Which row each row swaps with, under one turn or mirror:
The rows were stretched afterwards, more along some directions than others.
Nago: [ 22  19   8  11  20 -22 -21  -7   0  33   3   4  12   7  -7   5  -4 -10
 -29  43  13 -25  -1  -8  -1   4  20  -1 -11  -7  -4 -11]
kuris: [ 34  24  33  29 -21   5 -18 -27   5  19 -10  24  25   3  -1  10   0 -26
 -15 -10  13 -13  17   0  24   9  16  14   3   9   7   2]
ripi: [ 12  12  22   4 -39 -20  -2 -48 -12  40 -33  -7   5   3  -6 -23 -41 -34
 -28  24   8  -4  22  -4  27 -13   5 -16 -23   4  -2 -38]
Zon: [ 18  -4  34 -21   1  14  -1 -26   4   9 -14  -8   4  17   3 -10  -7   5
  16  18   4  30 -12  14 -15  10  -1   8   1   4  11 -17]
Veki: [ 14  11  18  -3 -18 -33 -11 -43 -21  35  -9 -23  -1 -15 -22 -42 -25 -26
 -32  35  18   3  15  -6  11 -10 -18 -20 -16  -4   2 -41]
Mikip: [ 41  19  32  26 -19  13 -10 -18  14  17  -9  38  13  17   0  10  -4 -22
 -20  -4  13 -11   5  10  28  18  23  12   4   7   8  -8]
Sodin: [ 34   3  24 -23   8  -9   2 -16 -13   2  -9 -26  -2  21  -9 -13   0  12
   0  12   3  16 -23  10  -2   6   2  13 -23   7  13  -8]
Res: [ 17   4  23 -18  21 -17  -3 -31  -4  22   9  -3  12  31 -16  20 -16 -22
 -30  42  24  -1 -24  14  -1  -2  32  -6 -14 -16  -4  -7]
govu: [  8  15   5   0  12   9  -9 -22  -2   8   7  14 -10   6   6  33 -14  -9
 -52  12  -9 -33 -15  -6   2  -8  27 -23 -19  -5 -17   8]
zup: [ 14   1  13 -21  28 -22   2 -34 -10  10  12 -23  -2  25 -18  21 -21 -29
 -43  40  28  -7 -27  13  -4  -7  30   1 -19 -21 -16 -12]
bomo: [  9  17  17   5 -21 -31 -12 -47 -25  42 -30 -12   5 -11 -25 -28 -21 -16
 -30  21   7   0  19   2  14 -15  -4 -22 -23   4   7 -45]
vupa: [ -9  17   0 -22 -11 -22 -10 -23  -1  36  11 -12  10  -6  -9  -3 -42 -34
 -30  39  13 -24   4 -19  15 -21  -6 -13 -22  -5 -25 -23]
Gam: [ 15  18  29  -3   0  24 -15 -31  16  19  -3  15  10  15  40  15 -36 -35
 -17  16  10 -32   2  -5  21   4  25   2  29  -5 -35 -15]
midus: [ 15  17   3  13  15 -17  -8  -2   3  33   9  14  14  11   1   7  -7 -18
 -28  41  21 -32  -4  -9  -3   9  26  -3  -7  -8  -6 -11]
Dule: [ 13  14  16  -1   3  26 -11 -32   8   8  -2   6  -1  11  34  17 -37 -35
 -32  15  18 -27  -8  -6  23  -1  23   1  24 -14 -42 -20]
Faram: [ 30  23  28  27 -23  13 -12 -20  10  23  -6  25  24   5  -2   2  -1 -29
 -14   3  15 -10  13   5  22  16  10  17  12   7   7 -12]
luvi: [  9  13  20   0  -2  29 -11 -33  16  12  -1  16  11  18  44  18 -40 -34
 -26  12  19 -34  -3   2  20  10  25  -1  32 -10 -38 -16]
lig: [ 17  14  22   8   6  27 -12 -22   7  13   2  14   7  13  37  15 -34 -29
 -20  12  20 -25  -3  -3  18   7  22   3  31  -8 -38 -19]
Mon: [ 12  17   9  -6 -29 -26 -12 -38 -11  40 -28 -10   6  -9 -13 -47 -23 -14
 -25  19   3   0  26  -6  19 -10 -17 -12 -18   8  11 -38]
balem: [-10  12   5 -13 -11 -14  -6 -24   0  26   9 -13  16  -6  -8  -5 -45 -37
 -21  37   8 -25   6 -18  22 -13  -5 -15 -21  -8 -22 -20]
Davap: [ 15  -7  20 -25  15 -10   1 -31   1   9  15  -5   1  35 -12  25 -20 -32
 -35  36  25   2 -21  10  -2  -5  36   0  -8 -18  -3  -6]
dogo: [ 23  -8  28 -21 -21  15  -8 -37   0  -6 -12 -11  -3  17  -1  -8  -6  -3
  -6  13  -9  17  -9  10   3   8  -2  -4   0   6   6  -6]
vos: [ 20  20  13  11  16 -16  -9  -4   7  33   3   7  19  12   1   7  -3 -23
 -27  42  14 -32  -2  -6  -2   9  24   0   0  -7  -6 -12]
Ruzep: [  6  20   5  -6  18  12  -6 -28  -8   6   9   6  -8   0   7  28 -21 -11
 -52  13 -11 -35 -12  -9   4 -14  25 -26 -22  -9 -22   3]
Vulup: [ 17  21  15  -4 -13 -33 -19 -37 -22  29 -20 -27   1 -15 -15 -39 -30 -19
 -40  33  17  -7  13  -7  10 -14 -11 -18 -26  -6  -4 -38]
Pifo: [ 28  25  31  35 -13   5 -11 -26  -1  26   5  22  27  -2  -1  -2   2 -24
 -19  -1   8 -11  15   1  20  16  10  15  15   5   3 -10]
beb: [ 24  19  29  35 -30  14 -12 -16  10  19  -5  27  26   5   1   5   1 -26
  -2  -7  15 -10  16   9  27  20   9  13   7  13   3  -3]
lom: [ 21  -7  35 -23  -1  -3   3 -30  -6   5  -1 -28 -10  18  -8 -12  -3  -4
  16  15 -13  20 -16  12  -7  -3  -4   7  -4   7   6 -15]
zoral: [ -4  12   7 -15 -15 -22 -17 -26  -2  27  21  -8  14  -9  -9   0 -39 -36
 -29  40  12 -18   8 -15  18 -19  -4 -17 -12  -4 -25 -18]
falu: [ -9  13  -2 -15 -12 -17 -12 -20  -3  28  14 -10  14  -5  -5  -6 -46 -27
 -20  38   6 -22   6 -16  16 -11  -7 -15 -20  -4 -24 -19]
Gif: [ 46   9  21  -4  30  -6 -15 -39  -3   8  18   6   4  10  -4 -10  -1   1
 -36  32  43  -1  -7  25  -8  21  17  10   7  -7  -3 -37]
puf: [ 41  13  18  -5  23  -3  -3 -38   0  15  21  11   5   7  -7 -12  -6   2
 -29  29  36   1   4  18 -11  21  15  13   3   5   4 -36]
basu: [ 32  23  16   7  22 -14 -12  -1   4  31   8   7  19   9   2   6  -4 -16
 -23  44  22 -24  -5  -7  -2   5  27   0   1 -11  -5 -12]
pobut: [-10  11  -2 -17  -2 -20  -6 -17  -7  26  20 -15  11  -6 -10  -5 -40 -30
 -20  35   4 -26   0 -15  14 -13  -6 -10 -21   1 -27 -15]
Ker: [ 24  21  14   8  20 -17 -12  -5   5  27  -2   6  19  13  -1   8  -7 -15
 -30  43  23 -26  -7  -7   1   7  23   2  -5 -14  -4 -11]
roz: [  4  -2  19 -21  17 -17   5 -45 -10  14  15 -27   5  24 -15  16 -18 -30
 -32  42  19   4 -21  10  -1  -7  21   4 -15 -17  -8 -11]
Gofu: [  7   2  14 -24  17 -13   0 -29  -7  16  11 -17   4  25 -15  26 -15 -26
 -34  35  28   1 -23   8  -8  -8  24   3 -17 -17 -10 -10]
Vamep: [ 12   3  22 -20  24 -12   2 -35  -6  13  12 -15   3  25 -16  21 -18 -28
 -32  40  16   3 -26  11   0  -5  30   1 -14 -18  -7 -14]
loziz: [ 16  21  15  -2 -23 -23  -2 -49 -22  42 -24 -13   1  -5 -15 -36 -30 -21
 -44  29  -5  -3  27  -5  27 -21  -5 -15 -30  10  -1 -40]
lus: [ 25 -12  32 -34   5  14 -11 -25   3  -1  -2 -17  -2  24   8 -10 -15   1
   6  21   4  19 -15  17  -5   8   5   1  -1   4   3 -11]
punu: [ 26  -4  20  20 -10   8 -12  -2   2   5  -2  11  -4   2   3  -7 -17 -11
 -13  -5  -8 -22   7   7  27  19  13 -14  10  25 -29  -9]
Dorom: [ 20   5  25 -20 -17  -2 -12 -35  -1  12 -10 -19  -6  18  -3  -1  -6   8
  11  13  -9  17 -10   7 -17  -3 -16   0 -17  19   2  -1]
pupof: [ 32  25  28  31 -21  12 -11 -20  10  25  -1  28  23   2   1   1  -6 -25
 -10  -1   7 -10  10   0  28  16  19  10  14  14   8  -5]
Pobi: [ 25  -8  33 -25  -7  10   0 -38  -6   6   2 -14  -4  24  10  -9 -17  -6
  -2  21  -6  22 -11  12   3   8   2  13  -2   7   7 -25]
somo: [ 51   7  17  -4  39  -7 -14 -31 -13  10  24  13   0  13  -6 -11 -10   6
 -34  33  31  -7  -4  17  -8  17  19   9   5  -1  -4 -33]
Rike: [  3  17  -2  -1  16   8  -8 -23 -11   3   6  10  -5   1   4  30 -15  -8
 -49   2 -15 -35  -8 -17   4 -13  21 -18 -26  -3 -15  13]
bisos: [ 20  18  11  14  12 -18  -8   1   3  33   2  12  18  14  -5   2  -4 -18
 -22  39  15 -26  -1  -8   3  12  26   0  -8  -6  -2 -10]
kovil: [ 42  23  35  28 -20  15 -19 -19  11  19 -10  30  21   8   1   6  -5 -18
 -19  -2  16 -10  13   8  23  16   8  13  12   8   7  -9]
mit: [ -6  17   6 -15  -5 -18 -11 -25  -5  35  14  -2  17  -4  -8  -1 -42 -27
 -25  38   5 -24   1 -15  21 -18   1 -25 -21  -3 -24 -15]
maz: [  2  -2  17 -20  14 -21   4 -41  -4   7  18 -22  -5  25 -12  22 -17 -34
 -36  42  28  -2 -24  10  -8  -6  23   5 -12 -26 -12  -8]
ganon: [ 17   0  15   4 -11   9  -7  -8  14  10  -1   9  -5   2  11 -10 -25 -10
 -12   6   0 -15   7  -1  24  21   9  -5  11  24 -30 -17]
beve: [ 12  11  15  -7 -15 -39 -11 -58 -20  25 -15 -32  -4  -9 -19 -29 -28 -18
 -24  23  19  -3  16  -5   4 -25 -18  -9 -25 -12 -10 -33]
Muz: [ 21   1  19 -22  20 -14   4 -31  -3  11  11 -17  -2  28 -15  22 -18 -24
 -37  38  20   3 -28  16  -2  -6  36  -2 -19 -18  -4 -15]
vik: [ 32  -9  25 -33  -4  -6 -10 -25  -3  -1  -8 -25  -6  13   1  -7 -10   4
  -2  25  -4  15 -15   5  -1   4  -3   2 -20   3  11  -9]
rivig: [ 14   9  22   7   4  28 -14 -28  12  11  -2  12   7  13  38  20 -28 -30
 -12  15  20 -29   0   3  16   5  19  -2  26  -9 -39 -17]
vap: [ 20  16   7 -11  -9 -32  -1 -53 -23  32   0 -16   2 -10 -13 -41 -22 -18
 -30  36  15   7  14 -13   9 -20   0  -9 -17  -4   2 -46]
Val: [ 43  16  14  -2  31 -13  -3 -34  -3  18  10  18  -3   9  -7 -15 -15  -3
 -39  32  29  -4   1  16   4  21  26   8  -1   0  -6 -33]
bitus: [ 16  17  24   8  -3  26 -17 -27  14  14   7  15  11   9  39  16 -33 -31
 -17  22  24 -31  -2   4  18  11  18  -2  31 -11 -44 -24]
tiro: [ 12  -4  37 -14   6   8   9 -27 -12 -11  -3 -24 -14  15   0 -16  -4   3
  14   7   3  17 -21   9 -16   7  -7   7  -1  -2   7 -10]
mebe: [  6  13   7 -11 -14 -34  -6 -51 -26  37  -9 -13   3  -9 -11 -26 -27 -16
 -29  24   3  -2  23  -9   3 -16  -4 -14 -35   3   5 -32]
vepir: [ 13  -7  13 -17  30 -21  -1 -29 -13   8  22 -22  -3  25 -19  22 -14 -25
 -29  40  21   0 -29  12  -6  -5  19  -1 -11 -14 -10 -10]
Teso: [ 19  13  19  -4   9  23 -16 -28  13  18  -1  18  10  22  39  19 -36 -31
 -29  27  28 -32  -7   0  19   7  27  -1  28 -15 -40 -16]
kuga: [ 22   4  14   6  -4  19  -4  -2  11   2  10  12   4  -6  12 -12 -16  -5
   1   7  -1 -15   7   8  19  30   3  -4  11  22 -22 -11]
zagab: [ 17 -10  14 -36  10  12  -6 -20 -12   0  -6 -16  -6  17   4 -12 -18  12
   9  22  -2  11 -20   0  -1   2  -6   0 -10   2  13 -22]
nezet: [ 37  23  28  26 -19   3 -18 -21   9  17  -2  27  27   6   1   6  -1 -18
 -17  -1  19  -9   8   7  22  17  11  18  11   7   9  -5]
fofoz: [ 37  28  29  23 -13  14 -17 -20   7  19  -3  21  21   1  -3  -3  -8 -18
 -19   3  13  -6   8   6  20  13   6  13  14   7  11 -15]
toven: [ -2  28   9 -15  -9 -21  -7 -50 -21  37 -11 -25  11 -10   2 -31 -39 -14
 -28  28  13 -20  17  -2   1 -13 -16 -17 -21  -3 -21 -39]
dov: [ 31  26  29  30 -22   8 -18 -20   4  28  -3  36  26   1  -4   8   3 -21
 -20  -4   6 -12  14   3  26  11  11   6   3  16   7  -1]
dalo: [-10   9   6 -20 -11 -21  -5 -36  -4  26  14 -24  12  -4  -9  -9 -42 -34
 -25  43   7 -18   4 -16  20 -17 -12  -9 -21  -6 -21 -17]
dalab: [ 20 -13  22 -32  11   4   0 -27 -15  -2   6 -24 -15  15  -3 -17 -14  -4
  -6  26   5  21 -23   2  -6   5  -5  -3  -6  -4   9 -16]
baduf: [ 21  11  26   4   1  27 -15 -34  14   6  -2   5   8  13  36  13 -34 -30
 -31  16  21 -32  -5  -1  22  12  16   3  31 -20 -38 -12]
Ponum: [ 11  12  16   6   4  29  -7 -20   9  10  -5   4   4  15  36  10 -42 -34
 -21  11  20 -26  -6  -4  21   7  26   0  32 -12 -38 -19]
beba: [ 22  -4  20 -31  11  10  -9 -34 -12  -2   0 -27  -3  12   7 -12  -1  10
  -2  20   4  23 -17  14 -13   3  -7   4   1  -1  11 -21]
mefuf: [ 28  21  27  30 -19   8 -11 -18   5  18  -2  23  22   3  -7   1   8 -24
 -17  -6  14  -8  12  -1  25  10   8  15   5   8  10  -7]
niz: [ 23   6  20   0 -36 -18 -14 -51 -12  19 -16 -24   7  -7  -2 -25 -31 -20
 -25  22  23   2  21   0  20  -6 -17  -2 -20  -4  -4 -36]
nelol: [ 42  22  34  26 -15   6 -18 -20  11  25 -12  38  15  10  -7   4   3 -17
 -15  -1   1  -6  12   7  28   9  13  12   2  16  14  -8]
puze: [ 20  19  23  -5 -15 -34 -15 -45 -14  43 -11 -12   7 -12 -19 -42 -26 -19
 -28  27  11   5  23   1  15 -18  -3 -15 -23   7   2 -41]
Pufif: [ 21  22  20  -8 -17 -26  -7 -45  -7  38 -24  -9   1 -19 -16 -39 -29  -9
 -24  24  12  11  18  -7  11 -23 -12 -13 -27   0   4 -43]
Nefe: [ 23  17   8 -15  -9 -39  10 -44 -11  39 -12 -29 -14   5  -9 -28 -25 -17
 -17  27  18   0   4 -11  -2 -31   6 -10 -36   3  -3 -36]
sopoz: [ 12   1  18   8 -16  14  -9  -5  15  15  -2  21   2   3  11 -19 -20 -15
  -9  -1  -9 -22  11   5  30  24   7 -11  12  26 -22 -18]
lapa: [ 15  16  19   5   3  25 -11 -38  13  17  -2  13   6  15  38  15 -43 -35
 -29  20  22 -32  -5  -3  21   8  32  -4  31 -14 -38 -16]
Pared: [ -5  22   6   1  12  16  -4 -21  -8  12   5  15   3   0   8  26 -19 -12
 -42   4 -19 -34  -3 -13   5 -11  22 -23 -19   0 -14   7]
fedi: [  1  21   5   4   7  12 -11 -22  -7  15  -3  25   0   3   6  27 -21 -13
 -48  -1 -19 -35   2 -15   9 -11  26 -25 -19   1 -15  15]
lozi: [ 27  -8  19 -28  11  16  -4 -27 -19 -10   8 -31   2  18   8  -6  -5  12
   3  31   6  21 -17   8  -7   6 -11  14  -9   1   2 -11]
vuba: [  1  13   5   0  14  14  -2 -18  -2  15   4   7 -10   4   7  25 -17 -16
 -41   6 -22 -36  -5  -8   6 -13  32 -26 -21   0 -15   3]
tumir: [ 11  16  28  -4   3  30 -17 -35  19  15  -1  11   8  17  36  14 -32 -35
 -30  25  19 -30  -4   2  16   6  15  -1  36 -14 -40 -24]
sadid: [ 22  17  26  -9   9  23 -12 -37  17  17   1  14  -1  19  36  13 -38 -31
 -31  31  22 -26 -10   6  23   3  25   1  25 -15 -39 -30]
rad: [ 15  -6  21 -30  14  16   6 -16 -14  -4   1 -24 -11  19   6 -14 -13  -4
  -3  14  -6  11 -23   5 -10   4  10  -2 -12   2  11 -13]
mevi: [ -5   4  -1 -14  -3 -23  -7 -22  -4  25  15 -13   4   1 -14  -3 -40 -33
 -26  37   8 -26   1 -12  17 -13  -9 -17 -19  -2 -20 -16]
nidur: [-13   9   5 -16 -16 -23  -1 -28   1  19  20 -21   1  -8  -8  -2 -36 -39
 -25  38  12 -23   0 -16  14 -17  -8  -9 -19 -13 -24 -14]
zokoz: [ 30  -5  25 -29   2  12  -6 -36 -17  -6   5 -18  -2  14   6   1 -17   8
   4  26   2  25 -21   4  -2  -1  -4   9 -15   1  10 -15]
misuz: [ 15  20  31   1 -13 -32  -3 -48 -15  24 -20 -27  -9 -13 -15 -43 -26 -17
 -23  27  23  -4   8  -1   4 -15 -17 -12 -14 -11  -5 -42]

Nefe swaps with Dorom
vuba swaps with Nago
tiro swaps with misuz
bomo swaps with zagab
puze swaps with lus
Veki swaps with dalab
Zon swaps with Pufif
puf swaps with ganon
dogo swaps with vap

